One vector is turned by the same rotation once a tick. Each row is the vector after some number of ticks, and that number follows the row.
The counts run from 0 to 409.
[-2.36 -3.20  0.56 -2.66 -0.90 -4.16  0.12  2.07  1.14 -1.47  0.64 -4.03
  0.25  1.96 -2.10 -0.08  0.50 -1.48  2.58 -3.37  1.14 -0.85 -1.75 -1.97
  2.56 -1.35 -2.01  0.84  0.01  1.11 -1.30 -0.64  1.27  2.07  3.00] => 312
[-3.23 -1.48 -0.02 -0.09 -0.08 -5.49 -0.38  0.57 -4.00  1.60 -0.48 -1.77
 -0.53 -1.52 -1.92 -0.83 -0.29 -3.63  2.21  0.25 -0.49 -1.40  1.78 -0.32
  2.20  0.13  2.04  0.02  2.17  1.34  2.69 -0.95  1.83 -0.29  3.71] => 298
[-3.42 -3.23  1.65 -2.16 -1.05 -2.39 -2.26  1.89 -1.42  0.53 -0.64 -2.98
  0.30 -0.78 -2.34 -2.07  0.04 -3.13  2.64 -2.85 -0.14 -0.77 -1.84 -3.15
  2.98 -0.18 -0.49 -1.13  2.22  1.00  2.80 -0.93  1.74  0.68  3.13] => 305
[ 1.15 -5.76 -0.13 -2.01  1.86 -1.36 -0.24  3.40 -0.16  0.78 -0.82 -2.10
 -0.30 -0.88 -2.97  3.00 -2.22 -0.03 -1.88 -1.31  1.11  1.85 -0.24  0.38
 -0.07 -0.58  0.43  0.88  1.01 -3.63 -1.60  1.96 -2.10  1.89  4.20] => 14
[-4.21 -0.62 -0.54 -0.06 -0.28 -5.01 -0.19 -0.59 -3.75  2.15 -1.82 -2.72
 -1.11 -2.33 -1.39  0.25 -0.26 -2.76  1.14  0.11 -1.33 -0.46  2.27 -2.17
  3.89 -0.15  2.61  0.49  2.16 -0.44  2.21  0.07  1.37 -0.02  2.29] => 297
[-1.59 -0.19 -0.98 -0.89  2.46 -2.17 -1.57 -0.42  0.35  3.02 -0.44 -1.26
 -0.76 -1.33 -0.55  0.12  0.80 -1.24 -1.53 -1.91  0.36 -3.32  2.55  1.69
  4.99 -0.88  3.20  0.79  0.14 -4.06  0.66 -1.22  1.31 -0.62  1.38] => 36
[-1.67 -5.33 -2.17 -1.72  2.08 -2.89  1.39  1.23 -1.51 -0.94  1.21 -1.67
 -1.84 -2.24  0.32 -0.29 -1.19 -4.16  1.91 -0.07  2.84 -0.88 -0.65 -2.46
 -1.17 -0.82 -0.59  1.66  2.30 -1.17 -0.20  0.95  0.82 -0.33  1.35] => 206
[ 0.42 -3.76 -1.58 -1.26  3.92 -4.14  0.21  0.95  0.15  0.33 -3.00 -2.01
 -1.84  1.30  1.33 -0.64 -1.94  1.80  0.08 -1.13  1.32  2.02  1.42  0.60
  2.93 -1.24  0.85 -0.82  1.13 -4.50 -3.40 -0.49 -0.56  1.41  2.75] => 3
[-1.14 -2.13 -1.24 -3.89  2.04 -2.39 -0.68 -0.32  0.12  3.57 -1.71 -1.24
 -1.70 -3.08 -2.02  3.05 -3.77  1.08 -0.62 -3.86 -0.30 -3.04  0.03 -1.63
 -0.62 -0.13 -0.16  3.84  1.39  0.82 -0.41  0.56 -1.69 -0.68  2.44] => 382
[-1.09 -5.96  0.38 -2.60  3.09 -2.59  0.75  1.41 -1.40  2.95 -1.00  0.80
 -2.14 -1.39  0.47  0.76 -0.39 -3.08 -0.31 -1.46  2.11 -0.10  0.86 -3.37
  2.50  1.93  0.25 -0.97  2.60 -2.80  2.72  0.32  1.68 -0.93 -1.12] => 348
[ 1.06 -5.42 -0.97 -2.28  1.93 -2.96  1.74  3.66  1.53 -0.60  3.60 -2.32
 -0.08 -0.13 -2.45  1.87  1.71 -1.90 -0.39 -1.71  2.21  0.18  0.31 -0.19
  0.81 -1.49  0.72  3.71  0.50 -2.23  0.28 -0.50  1.55  2.03  1.98] => 215
[-0.05 -1.28 -1.34 -2.43  0.70 -3.47  1.18  2.41 -0.71 -3.39 -0.28 -2.15
  3.63 -2.52 -1.19 -1.62  1.08 -2.07 -0.16 -3.65  1.52 -2.54 -1.55  0.90
  1.38 -2.13  1.28  1.55  0.75 -1.68 -2.48  0.19  1.49  2.74  4.27] => 73
[-0.74 -2.11 -3.53 -2.14  4.63 -3.78  0.82  0.89  3.79  1.48 -0.62 -0.86
 -1.76  0.52  0.04 -0.60  0.09  1.35  2.23 -2.18  0.11  0.26  1.54  0.61
  3.08  0.48 -0.05  0.40  0.94 -4.57 -1.01 -1.43  1.78  0.27  2.37] => 361
[-1.96 -2.99 -0.39 -2.32  1.40 -3.45  2.50 -0.20 -3.12 -1.36 -2.57 -2.44
 -1.22 -0.97 -0.40 -0.72 -2.97 -1.47 -0.47 -2.49  2.28 -0.45 -1.55 -3.28
  0.63 -2.15  0.78  1.85  1.07 -2.67 -3.00  1.10  0.76  3.00  1.01] => 198
[-1.15 -5.62 -1.01 -2.91  3.59 -1.54  2.02  0.89  2.14  0.86 -1.17  0.57
 -0.77  1.62 -0.94 -1.16 -0.01 -1.47  0.89 -1.62  0.93 -1.05 -0.10 -0.92
  2.12  0.67 -0.77 -0.90  3.27 -3.71 -0.89  0.49  3.40  0.82  0.24] => 354
[-0.94 -4.15  0.59 -1.35  1.56 -1.48 -0.60  0.36 -1.83  3.29  0.26 -2.09
 -0.09 -2.33 -4.32  2.74 -3.22 -4.05 -2.57 -0.36  0.96 -3.07 -0.45  0.04
 -0.03 -0.82  2.18  1.74  2.50 -0.39 -0.42  0.22 -1.45 -0.97  2.35] => 390
[-3.20 -3.22 -0.53 -2.39 -0.55 -4.00  1.42 -0.52 -2.99  0.96 -1.86 -3.08
  0.48  0.30 -3.00  0.38 -1.05 -0.89  0.26  0.26 -1.40 -3.18  0.63  2.06
  0.03 -1.89  4.04 -0.07  3.14  1.17  0.08  1.37  1.55 -0.24  2.43] => 292
[-1.76 -1.98 -2.07 -1.01  3.43 -3.06 -1.80 -1.54  1.15  3.66  0.05 -1.27
 -1.74 -1.02 -0.18  0.45 -0.14 -0.87 -0.63 -0.78  0.71 -4.25  3.06  2.64
  3.14 -1.11  3.09  0.33  1.76 -1.77  1.47 -1.57  0.66 -3.28  1.53] => 37
[ 0.28 -4.87 -0.46 -3.10  4.21 -1.47  0.31  1.22  2.34  1.08  0.83 -1.36
  0.51 -0.76  2.75  0.78  1.23  0.97 -1.25 -5.07  1.53 -0.37  2.07 -1.66
  1.43 -2.63 -0.87  1.09  1.61 -2.98  1.79  0.14  2.38  0.68 -0.46] => 224
[ 1.75 -6.85  1.93 -4.39  1.24 -3.34  0.06  3.33 -2.13  1.56 -1.32 -0.19
 -0.56 -1.20 -1.38  1.91 -2.35 -0.03 -1.05 -2.96  1.15 -1.48  0.39 -2.37
 -0.82 -0.91  1.21  1.16  1.38  0.36  1.39  0.41  0.78  0.37 -0.26] => 338
[-2.25 -3.40  0.55 -2.56 -1.44 -3.41 -0.49  0.75 -1.23  1.86 -1.17 -3.63
  0.48 -1.78 -1.83  2.31 -1.57  2.74 -2.25 -1.88 -2.04 -3.16  1.20 -0.83
  0.21 -3.31  3.58  1.35  1.59  0.05  0.50  0.16  0.48 -0.06  1.41] => 285
[ 0.68 -2.45 -0.64 -1.97  4.70 -2.07 -0.54  1.85  3.57  2.05 -0.26  0.79
 -0.53  0.70 -0.41 -1.43  0.19  0.39  2.12 -2.81  0.47 -0.27  1.73 -0.06
  3.77  0.99 -1.02 -0.38  0.58 -4.54  0.98 -1.53  3.28  1.43  3.37] => 360
[-0.33 -5.45 -0.69 -2.92  0.33 -3.66  1.80  4.20  0.48  1.08  0.35 -1.14
 -0.80 -0.19 -2.92  1.73  1.81 -0.35  0.12 -1.96 -1.55  3.01  1.04 -1.43
 -0.21  0.40 -0.92  0.66  2.00 -0.34  0.02  0.56  1.42  3.24  2.41] => 111
[-2.13 -3.05 -3.51 -1.65  3.66 -1.99 -0.64  1.12 -1.38  0.55 -2.56  0.18
 -2.97 -1.32  1.44 -0.08 -2.05 -1.42  2.33 -0.59  2.14  0.07  2.29  2.00
  1.19  0.14 -0.85 -0.03  0.79 -4.11 -1.87  1.64 -1.38  0.41  4.14] => 10
[ 0.77 -4.12  1.83 -2.09  1.50 -2.41 -1.72  1.94 -2.97 -1.28 -0.27  0.16
 -1.11 -2.51 -1.53 -2.80 -2.57 -3.09  1.67 -1.26  3.11  0.57 -0.54 -2.04
  0.16 -1.32  2.30  0.42  0.68 -1.37  1.57 -1.51  1.60  2.05  3.82] => 202
[-3.01 -3.98 -2.79 -2.57  2.54 -2.92  0.25  2.14 -0.68  0.64 -2.24  1.38
 -0.98 -1.92  1.46 -0.71  1.95 -2.03  3.13 -1.52  0.96  0.49  1.70  0.48
  1.79  2.61 -2.23 -1.33  2.64 -1.48  1.44  2.68  0.61  1.71  2.50] => 114
[ 0.79 -2.60 -1.68 -2.51  1.51 -3.99  0.82  0.54 -1.32  1.95 -1.56  0.22
 -2.84 -2.21 -4.66 -1.01 -0.61 -0.43  0.32 -1.19 -0.98  0.31  3.09  0.96
  0.23  0.02  1.66  1.13  1.66 -0.62 -1.70 -1.27  0.17  2.68  4.65] => 247
[-0.31 -3.51 -0.58 -2.31  1.58 -0.65 -3.09  2.64  0.14  3.09  1.61 -0.71
 -0.17 -3.10 -2.75  3.16  0.76 -3.36 -1.73 -1.83  1.64 -2.62  1.94  2.75
  2.44  0.36  1.81  1.70 -0.37 -1.12  2.62  0.75 -1.95 -0.60  3.25] => 26
[-0.78 -3.98 -0.15 -4.13  3.22 -2.01 -2.69  1.52 -0.03  1.86  0.47  0.20
 -0.62  1.26  1.07  0.10  1.46 -1.12  1.11 -3.30  2.60 -1.76  3.64  4.68
 -0.25 -1.09  0.43 -0.03 -1.05  0.49  1.88  0.47  1.42  2.38  1.24] => 228
[ 0.57 -3.79 -0.02 -1.08  2.16 -5.07  2.08  2.43 -1.53 -0.25 -0.92 -0.75
 -1.09 -1.10  0.10 -0.52 -0.75  1.66 -0.18 -1.58 -0.70  0.97  3.34 -2.31
 -0.34 -2.96  1.16 -0.02  2.16 -3.70 -0.11 -1.49  3.67  2.42  0.83] => 100
[-1.57  0.04 -1.26  2.02  2.46 -4.45  0.60  1.25 -0.68 -0.86 -0.40 -2.69
  2.24  0.34  0.51 -0.57  0.83 -3.83  1.89 -0.42  1.08 -0.26  1.44 -0.69
  3.42 -0.54  0.44  0.20  2.38 -3.03 -0.89 -1.32  2.49  1.20  4.10] => 308
[-2.96 -1.31 -2.41 -1.61  0.02 -1.37 -1.13  2.26  2.68  0.49  0.15 -3.03
  0.41 -1.45 -1.47  2.65  0.46 -0.61 -1.27 -3.05  0.29 -3.16  2.19 -0.38
  3.08 -1.42 -2.15  0.63  0.12 -4.79 -2.54  0.44 -0.45  1.32  2.22] => 269
[-2.00 -6.31 -0.83 -4.11  0.58 -2.49  0.52  1.73 -1.34 -1.45  1.51 -1.22
 -2.01 -2.41 -1.24 -0.90 -1.00 -3.17  2.43 -1.53  3.17 -0.69 -1.79 -2.51
 -1.41 -0.02 -1.08  1.71  1.82 -0.52  0.71  0.53  0.49  0.26  1.17] => 207
[-0.87 -3.05 -2.84 -2.75  3.85 -3.77  0.52 -1.71 -2.35  3.04 -2.68  0.29
 -2.70 -0.57  1.82 -0.49 -0.03 -0.26  0.24 -1.12  0.60 -0.87  4.96  3.60
  1.00 -0.91  1.41 -0.38  1.48 -1.04 -0.54  0.65 -0.45  0.71  1.67] => 238
[-3.53 -1.63 -0.56 -2.08  1.31 -1.38  0.14 -1.30  1.44  2.38  0.10 -2.62
 -0.30  1.75 -3.73  1.62 -0.93 -0.51 -2.02 -2.67 -0.51 -3.24  2.11  0.41
  3.30 -3.85  0.80  0.72 -0.29 -3.33 -1.64  0.18  2.24  2.47 -0.14] => 41
[-0.86 -4.26 -0.98 -2.22  1.15 -5.03 -0.47  2.70 -2.38  1.15 -0.72 -3.48
 -0.68 -1.25  2.57  3.67 -1.49 -1.15  1.28 -1.78  2.37 -1.42  2.83 -0.72
 -0.41 -2.05 -0.41  2.78 -1.11  1.39 -0.23  1.07 -1.43 -1.27 -0.11] => 330
[-4.52 -0.59 -1.12 -0.90  2.54 -1.85 -0.37 -0.40  1.36  2.30  0.89 -3.17
  1.14  0.52  1.11  3.68 -0.08 -2.52  1.42 -2.23  0.63 -2.70  1.03 -1.11
  3.26 -0.94 -0.38  2.07  2.21 -0.78  2.30  1.48  0.34 -0.99  2.02] => 173
[-1.78 -4.98 -1.37 -3.74  1.10 -2.62  0.28  1.22  2.06  2.62 -0.16 -2.60
 -3.40  1.49 -2.07  0.99  1.76 -0.59  0.14 -1.26  0.92  1.55 -1.16 -1.25
  5.02  1.23  0.96 -0.60  1.64 -1.88 -0.20 -0.67  0.63 -0.96  0.37] => 356
[-4.70 -4.33 -1.40 -1.47  1.20 -0.65 -0.33 -1.49  1.69 -0.38  1.30 -4.19
 -0.83 -0.11  0.23  0.12 -0.79 -2.05  0.74 -0.48  0.83 -3.32 -0.53 -0.79
  1.59 -3.63  0.99 -0.44  2.94 -3.28  1.02 -0.32  2.10 -1.49  0.42] => 407
